128 stands for zero in the data rows.
Here are some numbered points:
[171, 123, 111, 93, 89, 179, 133, 112, 100, 148, 109, 117, 222, 107, 158, 131, 149, 100, 108, 139, 108, 156, 122, 144, 156, 126, 125, 97, 113, 125, 135, 138] 0
[92, 139, 139, 127, 164, 104, 101, 135, 160, 110, 139, 120, 108, 112, 139, 149, 127, 107, 99, 91, 113, 129, 136, 112, 99, 145, 138, 106, 101, 130, 126, 143] 1
[97, 142, 122, 111, 158, 104, 89, 143, 159, 111, 140, 134, 99, 91, 101, 143, 129, 144, 101, 96, 117, 121, 139, 109, 93, 111, 135, 158, 109, 114, 118, 140] 2
[104, 132, 124, 147, 119, 127, 145, 126, 109, 124, 125, 111, 131, 95, 140, 141, 119, 107, 113, 105, 115, 136, 128, 125, 114, 138, 129, 100, 134, 135, 137, 121] 3
[200, 123, 141, 104, 109, 136, 143, 120, 124, 122, 122, 132, 134, 211, 160, 116, 136, 98, 111, 149, 123, 116, 110, 154, 150, 118, 111, 112, 138, 128, 154, 102] 4
[96, 126, 122, 141, 127, 117, 112, 126, 138, 119, 129, 117, 112, 114, 125, 143, 120, 106, 109, 89, 113, 121, 119, 106, 94, 119, 127, 142, 110, 118, 120, 140] 5
[92, 133, 121, 124, 110, 132, 99, 120, 101, 143, 121, 131, 135, 90, 135, 132, 117, 108, 115, 99, 105, 104, 131, 124, 99, 131, 130, 125, 112, 136, 141, 107] 6
[172, 125, 134, 147, 156, 111, 99, 140, 133, 126, 137, 145, 108, 164, 143, 121, 128, 104, 126, 147, 142, 114, 121, 160, 133, 105, 117, 163, 154, 124, 138, 110] 7
[108, 117, 105, 127, 91, 153, 174, 112, 93, 128, 113, 103, 183, 90, 151, 148, 124, 96, 120, 97, 100, 150, 133, 128, 119, 148, 155, 111, 125, 126, 122, 136] 8
[95, 130, 119, 104, 130, 120, 115, 130, 128, 130, 130, 119, 124, 83, 125, 132, 121, 117, 108, 103, 124, 114, 128, 111, 136, 127, 139, 114, 105, 126, 122, 129] 9
[88, 125, 144, 130, 182, 100, 99, 132, 178, 105, 146, 132, 102, 112, 128, 139, 124, 115, 105, 95, 120, 129, 136, 113, 100, 133, 131, 132, 98, 130, 125, 142] 10
[210, 127, 122, 99, 174, 106, 91, 140, 134, 104, 146, 161, 104, 131, 204, 132, 127, 91, 115, 182, 170, 132, 118, 166, 123, 99, 110, 144, 136, 118, 150, 98] 11
[172, 123, 104, 94, 84, 189, 141, 107, 92, 152, 106, 114, 242, 105, 167, 131, 145, 94, 113, 140, 103, 162, 120, 148, 164, 131, 128, 92, 111, 126, 132, 143] 12
[213, 123, 123, 121, 117, 148, 147, 121, 118, 123, 121, 126, 150, 215, 148, 113, 136, 108, 148, 169, 161, 158, 109, 146, 180, 131, 113, 109, 162, 142, 141, 111] 13
[99, 128, 121, 198, 92, 151, 176, 114, 101, 140, 114, 94, 187, 89, 150, 154, 115, 99, 109, 95, 125, 105, 129, 122, 103, 154, 143, 104, 104, 135, 119, 139] 14
[163, 125, 122, 131, 158, 116, 116, 134, 131, 111, 136, 131, 117, 191, 169, 119, 134, 96, 126, 185, 148, 132, 111, 175, 150, 114, 122, 127, 161, 130, 139, 104] 15
[149, 133, 152, 99, 171, 113, 98, 136, 152, 130, 144, 173, 101, 209, 106, 97, 127, 168, 167, 148, 165, 133, 111, 120, 132, 116, 115, 145, 145, 124, 149, 99] 16
[87, 133, 119, 107, 115, 129, 106, 123, 109, 147, 125, 113, 146, 80, 136, 145, 124, 112, 93, 89, 104, 112, 137, 102, 105, 136, 153, 97, 100, 122, 133, 118] 17
[82, 128, 127, 164, 158, 105, 99, 137, 173, 117, 137, 113, 105, 103, 117, 136, 122, 116, 114, 84, 108, 111, 125, 100, 107, 145, 158, 134, 98, 124, 115, 154] 18
[118, 127, 147, 134, 96, 154, 115, 129, 107, 165, 115, 102, 158, 100, 117, 142, 142, 114, 82, 109, 124, 95, 143, 140, 101, 102, 120, 135, 121, 118, 124, 143] 19
[131, 118, 137, 149, 115, 124, 135, 137, 148, 114, 125, 108, 112, 131, 119, 138, 145, 114, 86, 124, 150, 93, 133, 139, 91, 107, 111, 148, 126, 120, 121, 135] 20
[140, 118, 137, 146, 114, 127, 137, 134, 142, 119, 125, 117, 114, 138, 118, 132, 141, 118, 104, 133, 145, 98, 129, 143, 100, 107, 110, 148, 131, 120, 126, 129] 21
[181, 109, 96, 109, 87, 179, 157, 107, 93, 142, 110, 134, 177, 153, 198, 127, 125, 87, 191, 164, 115, 150, 115, 137, 153, 113, 111, 117, 121, 131, 131, 122] 22
[92, 142, 125, 138, 108, 136, 136, 128, 113, 135, 120, 108, 140, 88, 113, 154, 121, 124, 99, 95, 113, 113, 152, 112, 98, 136, 136, 111, 118, 121, 118, 141] 23
[119, 133, 107, 120, 160, 108, 123, 128, 113, 112, 138, 121, 118, 90, 131, 131, 125, 112, 235, 100, 123, 255, 164, 105, 149, 173, 159, 103, 113, 140, 115, 164] 24
[86, 123, 141, 200, 105, 132, 149, 118, 127, 129, 120, 98, 149, 97, 136, 148, 122, 104, 96, 86, 111, 101, 131, 113, 130, 151, 145, 115, 105, 133, 120, 130] 25
[161, 111, 116, 130, 90, 160, 188, 116, 107, 135, 109, 104, 176, 129, 133, 131, 153, 106, 114, 137, 135, 175, 127, 136, 178, 139, 122, 97, 132, 130, 117, 169] 26
[123, 128, 121, 112, 103, 141, 140, 125, 117, 145, 120, 121, 129, 109, 114, 128, 132, 132, 109, 105, 110, 104, 123, 114, 107, 124, 133, 130, 124, 116, 128, 111] 27
New points follow, each followed by the numbers of its two nearest points above by angle, smallest number first.
[120, 113, 129, 119, 129, 126, 174, 122, 130, 122, 130, 134, 114, 112, 97, 107, 121, 191, 219, 117, 147, 166, 124, 103, 178, 136, 115, 104, 132, 127, 126, 128] 16 24
[95, 139, 123, 116, 153, 106, 93, 140, 154, 115, 138, 130, 104, 93, 107, 142, 127, 137, 101, 95, 117, 118, 137, 109, 99, 117, 138, 150, 108, 117, 117, 141] 2 10
[127, 124, 139, 89, 97, 145, 103, 116, 126, 114, 117, 106, 146, 104, 139, 135, 152, 105, 85, 123, 150, 93, 121, 132, 120, 114, 119, 129, 105, 123, 119, 152] 19 20
[99, 130, 119, 184, 93, 151, 164, 114, 100, 139, 115, 98, 178, 88, 150, 152, 114, 98, 112, 97, 123, 104, 127, 122, 102, 147, 142, 118, 107, 132, 119, 135] 14 25
[124, 120, 136, 115, 98, 145, 127, 121, 130, 140, 115, 108, 144, 101, 116, 133, 148, 124, 90, 117, 123, 101, 126, 125, 151, 118, 123, 125, 112, 123, 123, 142] 19 27
[108, 137, 152, 142, 164, 113, 125, 141, 171, 134, 141, 132, 95, 118, 92, 105, 113, 201, 180, 112, 155, 114, 121, 98, 122, 118, 114, 156, 142, 120, 124, 117] 2 16
[106, 134, 135, 154, 120, 127, 144, 127, 116, 130, 125, 112, 128, 96, 135, 137, 118, 148, 117, 106, 123, 129, 125, 124, 115, 132, 125, 108, 138, 132, 138, 114] 3 23
[93, 140, 135, 130, 132, 116, 153, 141, 151, 130, 134, 121, 110, 102, 91, 111, 119, 255, 156, 105, 153, 137, 128, 97, 115, 148, 133, 108, 125, 123, 118, 133] 2 18
[103, 134, 119, 112, 118, 124, 141, 123, 109, 128, 128, 125, 129, 81, 111, 131, 120, 144, 138, 100, 116, 255, 158, 102, 130, 139, 129, 106, 122, 131, 130, 125] 8 24
[94, 142, 137, 121, 164, 104, 99, 137, 156, 110, 139, 121, 108, 115, 143, 152, 128, 105, 97, 93, 112, 128, 137, 115, 99, 144, 139, 105, 102, 131, 127, 138] 1 10
[90, 138, 155, 197, 158, 107, 110, 143, 154, 115, 136, 108, 103, 105, 111, 139, 121, 119, 111, 85, 111, 126, 153, 103, 102, 132, 130, 117, 107, 124, 114, 177] 1 18
[177, 130, 170, 104, 127, 131, 117, 131, 146, 132, 130, 153, 108, 255, 97, 95, 135, 175, 143, 169, 189, 111, 110, 121, 152, 128, 109, 120, 154, 129, 148, 99] 13 16
[202, 124, 124, 101, 168, 108, 96, 138, 136, 108, 143, 164, 105, 142, 187, 126, 128, 102, 122, 181, 170, 131, 117, 161, 135, 103, 110, 145, 140, 120, 150, 97] 11 15
[85, 125, 114, 107, 100, 135, 118, 118, 122, 135, 118, 115, 148, 99, 161, 148, 125, 96, 96, 91, 108, 104, 130, 105, 110, 148, 138, 101, 93, 135, 124, 142] 6 17
[100, 128, 116, 116, 101, 135, 128, 121, 111, 140, 118, 119, 155, 100, 128, 135, 127, 110, 102, 109, 113, 130, 131, 118, 126, 145, 143, 107, 107, 136, 125, 126] 8 17
[123, 128, 133, 99, 107, 134, 93, 134, 117, 139, 120, 124, 120, 97, 115, 143, 150, 115, 83, 117, 115, 98, 150, 148, 102, 97, 118, 201, 127, 110, 130, 121] 19 20
[106, 132, 128, 121, 108, 134, 105, 120, 104, 139, 120, 127, 136, 100, 132, 130, 126, 110, 111, 105, 108, 106, 133, 130, 103, 130, 128, 127, 114, 135, 139, 114] 6 17
[89, 130, 117, 120, 104, 130, 123, 122, 114, 142, 120, 118, 146, 100, 123, 135, 123, 111, 101, 98, 113, 112, 129, 112, 123, 150, 149, 107, 106, 136, 124, 121] 17 23
[89, 133, 123, 186, 158, 105, 94, 136, 151, 120, 138, 116, 104, 96, 112, 144, 120, 129, 110, 87, 113, 104, 137, 108, 90, 124, 142, 153, 103, 118, 114, 148] 5 18
[127, 133, 106, 119, 142, 110, 131, 125, 108, 111, 134, 118, 121, 88, 130, 128, 125, 112, 255, 103, 125, 255, 165, 106, 152, 182, 157, 100, 114, 142, 113, 173] 8 24
[233, 124, 121, 123, 96, 158, 155, 118, 105, 125, 113, 117, 161, 237, 158, 114, 141, 95, 142, 180, 166, 156, 108, 155, 190, 132, 111, 101, 170, 146, 141, 112] 4 13
[150, 126, 152, 94, 152, 117, 114, 135, 168, 133, 143, 166, 103, 166, 100, 96, 125, 190, 152, 184, 215, 107, 115, 122, 178, 118, 109, 126, 135, 126, 146, 96] 13 16
[113, 126, 120, 147, 115, 129, 153, 124, 110, 128, 122, 113, 135, 105, 145, 141, 126, 100, 110, 110, 114, 135, 125, 131, 138, 133, 129, 102, 137, 134, 139, 114] 3 8
[108, 130, 122, 157, 117, 129, 149, 124, 106, 126, 123, 109, 132, 97, 147, 144, 118, 99, 114, 107, 116, 132, 124, 129, 117, 134, 127, 100, 140, 135, 140, 113] 3 14
[115, 120, 125, 162, 120, 120, 138, 122, 109, 110, 126, 113, 130, 95, 133, 134, 128, 107, 146, 109, 123, 255, 152, 126, 132, 140, 122, 108, 120, 152, 116, 185] 24 26
[119, 129, 120, 116, 101, 145, 147, 125, 114, 151, 119, 116, 127, 108, 108, 127, 126, 138, 114, 102, 110, 100, 121, 107, 101, 126, 133, 131, 125, 115, 125, 113] 23 27
[189, 122, 130, 134, 156, 112, 97, 139, 129, 128, 137, 153, 109, 176, 149, 117, 130, 102, 128, 161, 149, 113, 114, 171, 140, 100, 115, 172, 163, 124, 144, 96] 7 15
[118, 138, 125, 114, 153, 108, 99, 142, 154, 114, 139, 136, 102, 106, 102, 135, 128, 142, 110, 139, 141, 117, 132, 123, 114, 111, 130, 151, 119, 117, 120, 133] 2 10
[176, 119, 114, 91, 130, 117, 103, 139, 126, 115, 133, 171, 113, 113, 178, 124, 126, 109, 131, 146, 127, 119, 112, 129, 123, 106, 118, 167, 136, 118, 148, 100] 7 11
[106, 141, 145, 93, 143, 118, 121, 142, 149, 131, 141, 138, 94, 79, 91, 105, 111, 244, 160, 113, 141, 94, 114, 98, 95, 115, 122, 236, 140, 110, 128, 103] 2 16
[98, 127, 118, 132, 158, 109, 97, 129, 146, 122, 138, 113, 106, 121, 118, 131, 125, 126, 131, 82, 116, 104, 135, 99, 93, 151, 162, 125, 105, 115, 113, 144] 1 18
[101, 131, 116, 111, 124, 115, 151, 122, 116, 113, 130, 113, 147, 94, 182, 152, 123, 96, 115, 97, 125, 255, 136, 107, 153, 163, 140, 86, 109, 150, 130, 119] 8 24
[193, 117, 109, 84, 124, 119, 100, 140, 116, 113, 132, 176, 116, 115, 195, 128, 128, 92, 122, 154, 123, 123, 111, 135, 118, 101, 116, 167, 139, 116, 153, 96] 7 11
[173, 123, 128, 129, 150, 114, 100, 137, 128, 129, 135, 147, 112, 160, 145, 119, 128, 105, 125, 151, 145, 110, 116, 161, 140, 104, 119, 163, 153, 124, 140, 102] 7 15
[93, 138, 156, 194, 152, 110, 114, 141, 149, 119, 135, 112, 103, 103, 107, 133, 119, 157, 119, 86, 110, 122, 150, 102, 101, 128, 128, 125, 110, 121, 115, 168] 10 18
[104, 134, 119, 116, 121, 121, 137, 123, 108, 126, 128, 126, 131, 82, 114, 135, 122, 134, 135, 98, 114, 255, 166, 102, 132, 140, 129, 103, 118, 135, 133, 128] 3 24
[167, 111, 112, 133, 89, 162, 200, 115, 103, 133, 109, 104, 183, 136, 138, 131, 153, 101, 119, 140, 137, 191, 128, 137, 181, 144, 123, 91, 135, 131, 116, 174] 12 26
[92, 136, 123, 124, 131, 126, 97, 125, 114, 138, 127, 136, 128, 100, 129, 129, 117, 117, 122, 100, 106, 110, 131, 121, 99, 131, 129, 130, 115, 135, 140, 107] 6 17
[135, 118, 138, 134, 103, 135, 116, 125, 123, 138, 121, 121, 137, 133, 124, 117, 126, 115, 109, 132, 134, 93, 108, 149, 117, 111, 118, 174, 132, 121, 133, 106] 20 21
[100, 143, 126, 133, 100, 144, 138, 130, 115, 156, 119, 117, 131, 93, 96, 129, 121, 157, 108, 100, 121, 108, 134, 105, 107, 120, 120, 127, 135, 121, 131, 105] 23 27
[106, 147, 167, 139, 133, 124, 109, 130, 123, 139, 136, 122, 108, 83, 90, 110, 109, 207, 152, 104, 158, 99, 129, 107, 95, 107, 114, 185, 125, 115, 126, 125] 2 27
[111, 116, 108, 125, 97, 149, 176, 113, 100, 127, 116, 109, 171, 94, 142, 140, 123, 113, 141, 101, 109, 153, 130, 123, 132, 146, 147, 110, 126, 126, 122, 135] 8 14
[122, 117, 136, 120, 106, 143, 128, 122, 134, 138, 117, 108, 140, 94, 110, 133, 147, 128, 91, 115, 124, 101, 127, 124, 152, 116, 125, 125, 113, 121, 121, 144] 9 19
